In the data rows, 128 means zero.
Some points:
array([112, 149, 177, 107, 112, 178, 145, 94, 110, 161, 137, 148, 173, 148,
       132, 143, 157, 189, 132, 114, 111, 134, 177, 152, 184, 132, 123, 123,
       116, 100, 112, 114])
array([77, 159, 129, 127, 131, 69, 111, 108, 157, 149, 132, 103, 127, 70,
       140, 122, 108, 104, 157, 153, 144, 99, 124, 98, 176, 132, 133, 97,
       153, 149, 55, 141])
array([133, 117, 92, 146, 95, 150, 162, 151, 164, 125, 158, 204, 101, 128,
       160, 105, 117, 134, 122, 192, 174, 183, 131, 121, 152, 105, 128, 113,
       121, 144, 170, 133])
array([154, 138, 129, 127, 124, 135, 134, 128, 166, 161, 139, 141, 143, 49,
       89, 118, 174, 95, 139, 128, 171, 102, 131, 98, 137, 102, 74, 112,
       140, 151, 111, 145])
array([121, 163, 146, 155, 139, 126, 103, 120, 155, 110, 110, 129, 142, 84,
       124, 67, 147, 120, 155, 146, 130, 110, 127, 108, 121, 111, 102, 148,
       164, 159, 95, 111])
array([168, 173, 144, 120, 120, 85, 113, 64, 97, 143, 166, 103, 202, 160,
       112, 167, 144, 170, 111, 156, 140, 128, 148, 106, 156, 187, 131, 106,
       129, 144, 168, 112])
array([48, 114, 93, 123, 200, 124, 100, 128, 133, 111, 159, 141, 162, 139,
       86, 184, 135, 168, 114, 114, 121, 188, 150, 142, 74, 92, 107, 108,
       136, 97, 150, 138])
array([80, 61, 120, 129, 172, 97, 99, 172, 117, 145, 135, 135, 165, 102,
       93, 132, 134, 142, 118, 72, 159, 178, 119, 133, 101, 128, 70, 158,
       117, 139, 182, 85])
array([143, 109, 88, 131, 74, 168, 137, 136, 67, 168, 114, 115, 101, 144,
       128, 124, 108, 137, 181, 98, 126, 113, 124, 151, 69, 131, 169, 160,
       117, 174, 125, 99])
array([135, 127, 116, 150, 145, 103, 146, 131, 127, 126, 52, 172, 106, 185,
       165, 141, 90, 91, 111, 146, 128, 157, 135, 57, 161, 143, 127, 137,
       90, 140, 134, 123])
array([91, 128, 160, 107, 93, 95, 131, 156, 174, 111, 94, 47, 74, 169,
       107, 112, 134, 111, 108, 129, 107, 208, 136, 173, 135, 130, 173, 143,
       111, 106, 124, 174])
array([152, 124, 172, 149, 112, 132, 89, 166, 107, 97, 148, 110, 125, 191,
       153, 170, 137, 101, 178, 146, 121, 149, 87, 160, 149, 133, 47, 116,
       124, 133, 105, 70])
array([130, 106, 92, 148, 129, 160, 119, 153, 105, 147, 88, 151, 104, 136,
       140, 132, 142, 100, 104, 132, 160, 154, 108, 86, 156, 98, 158, 95,
       104, 54, 151, 150])
array([98, 173, 155, 97, 131, 130, 114, 97, 184, 151, 112, 154, 145, 101,
       102, 122, 162, 99, 118, 150, 123, 125, 101, 102, 105, 119, 116, 111,
       132, 174, 75, 136])
array([141, 106, 159, 97, 145, 139, 72, 133, 98, 75, 144, 79, 157, 170,
       131, 160, 170, 99, 163, 164, 113, 117, 60, 149, 157, 141, 76, 101,
       116, 121, 120, 88])
array([151, 105, 95, 110, 118, 133, 136, 127, 145, 124, 107, 204, 127, 125,
       159, 92, 84, 108, 123, 170, 125, 167, 150, 122, 127, 130, 139, 111,
       134, 89, 133, 121])
array([47, 93, 81, 128, 158, 87, 116, 120, 124, 113, 171, 137, 139, 122,
       113, 174, 117, 155, 91, 69, 145, 127, 109, 164, 129, 109, 90, 141,
       128, 110, 172, 144])
array([118, 146, 101, 117, 130, 149, 156, 122, 117, 138, 94, 168, 144, 145,
       158, 159, 88, 135, 128, 189, 165, 147, 78, 108, 140, 105, 156, 149,
       130, 102, 146, 165])
array([108, 166, 114, 167, 135, 148, 129, 114, 179, 121, 155, 117, 130, 132,
       114, 129, 151, 108, 107, 169, 151, 83, 140, 84, 110, 122, 101, 111,
       149, 172, 94, 141])
array([116, 179, 151, 115, 115, 151, 140, 178, 110, 76, 98, 149, 63, 97,
       114, 152, 110, 107, 99, 94, 178, 79, 145, 146, 125, 153, 120, 116,
       137, 67, 130, 121])
array([138, 96, 108, 113, 141, 131, 158, 143, 113, 130, 67, 197, 129, 148,
       173, 110, 131, 126, 94, 139, 157, 155, 110, 106, 153, 147, 144, 175,
       109, 109, 91, 144])
array([148, 127, 125, 109, 143, 145, 111, 168, 106, 121, 103, 149, 128, 117,
       136, 95, 90, 110, 135, 167, 130, 148, 122, 58, 143, 93, 141, 142,
       107, 84, 179, 148])
array([114, 184, 116, 192, 145, 134, 96, 89, 121, 145, 84, 115, 130, 93,
       113, 128, 161, 98, 99, 139, 92, 98, 108, 93, 101, 130, 95, 130,
       105, 144, 98, 149])
array([126, 138, 135, 102, 93, 129, 134, 135, 199, 126, 58, 68, 125, 141,
       98, 126, 169, 112, 158, 150, 132, 157, 194, 204, 148, 128, 147, 145,
       105, 125, 200, 175])
array([128, 125, 211, 166, 134, 135, 118, 91, 104, 119, 159, 136, 159, 155,
       155, 147, 160, 157, 126, 98, 109, 158, 195, 105, 152, 156, 149, 125,
       164, 101, 94, 112])
array([185, 115, 104, 131, 127, 142, 128, 87, 82, 130, 115, 123, 85, 115,
       140, 156, 144, 121, 194, 106, 104, 107, 139, 150, 73, 129, 161, 150,
       160, 152, 152, 160])
array([128, 144, 108, 135, 153, 136, 96, 120, 143, 138, 138, 109, 123, 100,
       89, 64, 135, 120, 106, 141, 120, 91, 116, 141, 169, 114, 119, 156,
       136, 101, 67, 104])
array([131, 177, 141, 109, 108, 130, 121, 186, 99, 65, 96, 161, 105, 98,
       104, 138, 116, 140, 95, 149, 169, 103, 165, 150, 52, 139, 125, 99,
       130, 101, 111, 139])
array([104, 144, 125, 147, 99, 129, 92, 118, 154, 134, 133, 133, 133, 127,
       104, 90, 155, 78, 112, 117, 155, 105, 131, 84, 110, 117, 123, 135,
       181, 160, 89, 80])
array([130, 20, 114, 111, 91, 100, 179, 141, 130, 67, 60, 159, 133, 148,
       75, 161, 161, 156, 133, 176, 101, 86, 131, 119, 152, 92, 180, 146,
       146, 131, 119, 130])
array([171, 97, 66, 110, 102, 202, 39, 134, 172, 196, 83, 99, 155, 108,
       153, 121, 88, 124, 73, 141, 102, 155, 98, 118, 140, 159, 105, 139,
       212, 181, 99, 207])
array([176, 101, 161, 62, 138, 112, 95, 0, 166, 154, 147, 79, 41, 124,
       202, 144, 83, 135, 61, 132, 184, 96, 175, 112, 76, 22, 69, 145,
       93, 134, 107, 78])
array([117, 99, 74, 142, 124, 37, 235, 111, 185, 122, 115, 106, 201, 161,
       185, 84, 190, 144, 128, 98, 91, 108, 72, 108, 63, 116, 143, 107,
       127, 39, 143, 95])
array([167, 142, 88, 97, 219, 233, 151, 116, 98, 102, 153, 109, 118, 118,
       215, 89, 90, 113, 121, 96, 148, 162, 118, 140, 125, 156, 153, 135,
       133, 183, 119, 156])
array([128, 134, 103, 84, 131, 162, 137, 122, 106, 110, 137, 124, 61, 170,
       109, 96, 127, 137, 177, 65, 88, 120, 116, 128, 147, 113, 182, 126,
       124, 195, 135, 137])
array([46, 138, 110, 100, 188, 91, 121, 133, 137, 117, 153, 152, 167, 156,
       112, 174, 89, 135, 131, 87, 118, 161, 136, 150, 119, 113, 99, 170,
       149, 122, 153, 122])
array([183, 125, 145, 111, 114, 117, 115, 141, 103, 74, 173, 131, 159, 154,
       145, 163, 105, 78, 176, 150, 65, 147, 125, 175, 146, 131, 31, 109,
       151, 99, 86, 100])
array([138, 108, 170, 199, 147, 144, 105, 114, 185, 133, 140, 118, 102, 109,
       95, 90, 146, 100, 102, 132, 150, 105, 81, 126, 118, 120, 114, 122,
       165, 121, 94, 131])
array([159, 146, 192, 171, 136, 74, 77, 203, 122, 172, 173, 170, 197, 124,
       233, 132, 158, 108, 59, 113, 48, 37, 131, 216, 153, 39, 215, 90,
       83, 190, 168, 120])
array([119, 139, 141, 132, 87, 158, 88, 124, 87, 112, 161, 123, 132, 155,
       162, 214, 194, 101, 180, 145, 127, 140, 67, 169, 145, 116, 64, 126,
       114, 112, 108, 95])
array([144, 157, 131, 160, 161, 143, 131, 121, 148, 151, 84, 71, 156, 90,
       61, 110, 91, 115, 104, 173, 113, 116, 103, 133, 120, 88, 103, 97,
       147, 139, 109, 96])
array([148, 114, 130, 138, 134, 147, 144, 118, 130, 147, 163, 115, 82, 129,
       129, 167, 98, 117, 187, 118, 106, 141, 147, 132, 91, 153, 187, 115,
       110, 171, 103, 167])
array([170, 86, 73, 109, 129, 102, 138, 135, 85, 112, 144, 66, 102, 122,
       125, 144, 115, 139, 188, 114, 156, 100, 145, 124, 147, 145, 189, 135,
       126, 179, 112, 138])
array([127, 136, 83, 89, 109, 135, 156, 116, 122, 127, 131, 172, 110, 84,
       133, 133, 104, 87, 85, 142, 111, 163, 106, 88, 167, 122, 147, 114,
       99, 112, 172, 114])
array([108, 135, 144, 114, 84, 127, 146, 151, 151, 100, 99, 52, 130, 99,
       142, 132, 162, 111, 138, 146, 116, 140, 183, 165, 117, 145, 145, 227,
       97, 122, 172, 182])
array([119, 136, 131, 153, 133, 150, 130, 143, 168, 164, 143, 119, 150, 123,
       105, 112, 105, 120, 117, 153, 178, 72, 127, 142, 136, 99, 118, 149,
       141, 118, 54, 131])
array([121, 126, 175, 120, 83, 139, 131, 130, 87, 147, 156, 117, 185, 171,
       120, 137, 129, 147, 114, 92, 130, 129, 181, 92, 174, 138, 112, 86,
       119, 123, 108, 122])
array([169, 119, 88, 111, 115, 118, 108, 88, 124, 135, 142, 142, 60, 143,
       113, 112, 133, 128, 196, 92, 91, 136, 121, 163, 107, 142, 176, 111,
       137, 157, 127, 145])
array([124, 121, 201, 103, 98, 118, 145, 134, 69, 137, 149, 111, 176, 118,
       140, 119, 138, 207, 115, 126, 110, 169, 132, 112, 145, 98, 100, 89,
       115, 145, 115, 144])
array([118, 99, 130, 164, 119, 121, 225, 85, 114, 150, 140, 52, 136, 153,
       155, 48, 126, 59, 187, 101, 144, 154, 174, 165, 69, 107, 121, 108,
       65, 137, 144, 160])
array([77, 79, 92, 131, 152, 78, 76, 162, 152, 128, 122, 152, 173, 136,
       122, 132, 109, 147, 129, 65, 157, 136, 157, 150, 133, 177, 72, 153,
       88, 126, 149, 110])
array([193, 90, 108, 125, 163, 135, 138, 118, 109, 133, 153, 116, 78, 86,
       99, 138, 138, 134, 176, 105, 90, 158, 143, 148, 116, 156, 181, 114,
       89, 145, 98, 149])
array([138, 153, 113, 174, 152, 128, 113, 115, 143, 170, 102, 115, 126, 78,
       107, 121, 168, 124, 124, 132, 147, 131, 134, 136, 156, 98, 122, 161,
       134, 118, 55, 101])
array([118, 145, 215, 119, 98, 114, 99, 83, 77, 149, 142, 149, 165, 144,
       125, 101, 123, 169, 138, 99, 100, 103, 95, 119, 154, 156, 107, 114,
       132, 99, 160, 185])
array([164, 162, 153, 152, 97, 121, 131, 89, 90, 119, 177, 141, 154, 167,
       112, 111, 143, 216, 114, 128, 131, 144, 128, 145, 156, 117, 96, 117,
       144, 133, 155, 140])
array([179, 122, 138, 119, 142, 151, 159, 138, 96, 161, 160, 102, 92, 146,
       87, 148, 104, 116, 157, 89, 130, 145, 90, 119, 102, 134, 186, 171,
       105, 173, 127, 139])
array([74, 105, 103, 145, 175, 94, 112, 136, 143, 106, 153, 134, 162, 121,
       105, 153, 66, 136, 125, 81, 108, 139, 151, 151, 136, 144, 78, 156,
       130, 104, 173, 124])
array([184, 94, 120, 120, 132, 162, 162, 128, 119, 148, 99, 98, 82, 160,
       107, 149, 111, 125, 167, 91, 133, 94, 134, 134, 109, 132, 144, 112,
       122, 189, 160, 144])
array([54, 98, 138, 144, 194, 94, 96, 128, 159, 106, 109, 167, 151, 144,
       132, 164, 125, 162, 134, 93, 142, 155, 133, 149, 98, 143, 81, 147,
       137, 153, 174, 145])
array([124, 99, 182, 161, 104, 174, 138, 94, 117, 115, 150, 119, 157, 125,
       146, 135, 153, 190, 92, 112, 121, 118, 139, 139, 178, 181, 105, 80,
       112, 131, 137, 124])
array([179, 141, 94, 130, 149, 99, 183, 209, 212, 150, 136, 163, 123, 150,
       141, 182, 126, 225, 163, 108, 54, 89, 87, 36, 106, 108, 136, 132,
       101, 78, 142, 91])
array([162, 115, 137, 83, 160, 134, 143, 146, 111, 111, 122, 185, 148, 112,
       150, 107, 158, 73, 110, 158, 158, 161, 116, 75, 114, 122, 167, 159,
       152, 96, 171, 130])
array([131, 132, 199, 153, 93, 148, 108, 112, 79, 142, 144, 106, 184, 134,
       119, 116, 124, 180, 117, 109, 116, 162, 153, 112, 130, 128, 146, 117,
       152, 131, 153, 57])
There is one direction along which these points spread out most. Take the direction at right angles to it along which they spread out most. Go by this last direction. For each point below, how far along it does it lie, from 0 to 99? The average is 50, and the first point in the table lies past the average. One standard deviation of the points above along it is 16.
array([105, 114, 84, 141, 107, 170, 135, 108, 127, 120, 120, 152, 139, 89,
       169, 144, 88, 89, 115, 171, 126, 129, 137, 94, 139, 151, 176, 127,
       128, 80, 171, 91]) 47
array([173, 123, 180, 140, 102, 118, 128, 87, 107, 157, 169, 141, 168, 154,
       121, 133, 124, 165, 96, 93, 137, 123, 143, 143, 180, 163, 118, 122,
       153, 98, 135, 131]) 57
array([125, 174, 101, 80, 96, 122, 139, 199, 243, 128, 132, 57, 145, 121,
       205, 136, 140, 169, 148, 53, 110, 144, 98, 137, 85, 167, 142, 140,
       178, 93, 169, 113]) 61
array([115, 159, 134, 80, 180, 132, 180, 84, 102, 137, 105, 149, 128, 126,
       128, 88, 102, 99, 159, 112, 212, 92, 87, 189, 84, 150, 152, 38,
       84, 141, 103, 65]) 46
array([121, 128, 120, 104, 42, 100, 156, 160, 145, 114, 149, 69, 110, 157,
       82, 126, 148, 77, 58, 135, 119, 180, 146, 171, 91, 159, 154, 171,
       115, 118, 136, 185]) 59
array([73, 126, 135, 111, 190, 97, 157, 188, 54, 255, 165, 107, 64, 157,
       133, 116, 186, 150, 92, 204, 69, 86, 168, 148, 145, 206, 76, 108,
       217, 124, 156, 114]) 51
array([143, 173, 168, 104, 150, 104, 145, 174, 121, 39, 103, 135, 85, 86,
       108, 148, 108, 126, 98, 129, 185, 97, 126, 137, 123, 144, 124, 110,
       137, 123, 143, 140]) 45
array([118, 102, 78, 124, 122, 148, 97, 129, 130, 78, 117, 157, 102, 127,
       162, 71, 119, 151, 107, 194, 125, 134, 127, 94, 138, 144, 143, 114,
       85, 106, 161, 121]) 48
array([102, 59, 168, 150, 78, 111, 191, 126, 148, 113, 122, 184, 87, 113,
       82, 167, 107, 121, 139, 197, 62, 97, 108, 118, 132, 133, 176, 188,
       108, 133, 165, 89]) 59
array([119, 120, 109, 183, 130, 95, 101, 139, 115, 119, 104, 136, 96, 142,
       171, 117, 91, 134, 144, 175, 187, 173, 96, 93, 155, 110, 184, 105,
       157, 94, 164, 146]) 49
array([139, 81, 121, 91, 122, 176, 94, 126, 124, 128, 164, 124, 107, 159,
       105, 122, 116, 125, 184, 108, 105, 75, 133, 118, 66, 152, 194, 120,
       84, 129, 96, 179]) 62
array([90, 152, 130, 149, 116, 118, 162, 114, 128, 132, 96, 121, 101, 64,
       130, 108, 136, 114, 122, 108, 112, 119, 113, 102, 162, 92, 79, 112,
       157, 162, 69, 132]) 25
array([146, 206, 118, 136, 121, 100, 106, 162, 114, 65, 80, 163, 77, 95,
       116, 149, 127, 146, 85, 123, 156, 137, 151, 160, 95, 166, 139, 124,
       97, 113, 97, 89]) 44
array([120, 182, 122, 152, 128, 113, 104, 111, 135, 150, 137, 130, 134, 95,
       101, 66, 115, 133, 133, 159, 136, 86, 108, 128, 123, 118, 95, 180,
       117, 128, 83, 140]) 23
array([111, 187, 88, 148, 124, 150, 125, 126, 142, 111, 141, 128, 144, 142,
       82, 94, 126, 92, 108, 122, 120, 71, 152, 111, 156, 64, 116, 132,
       172, 155, 100, 121]) 25
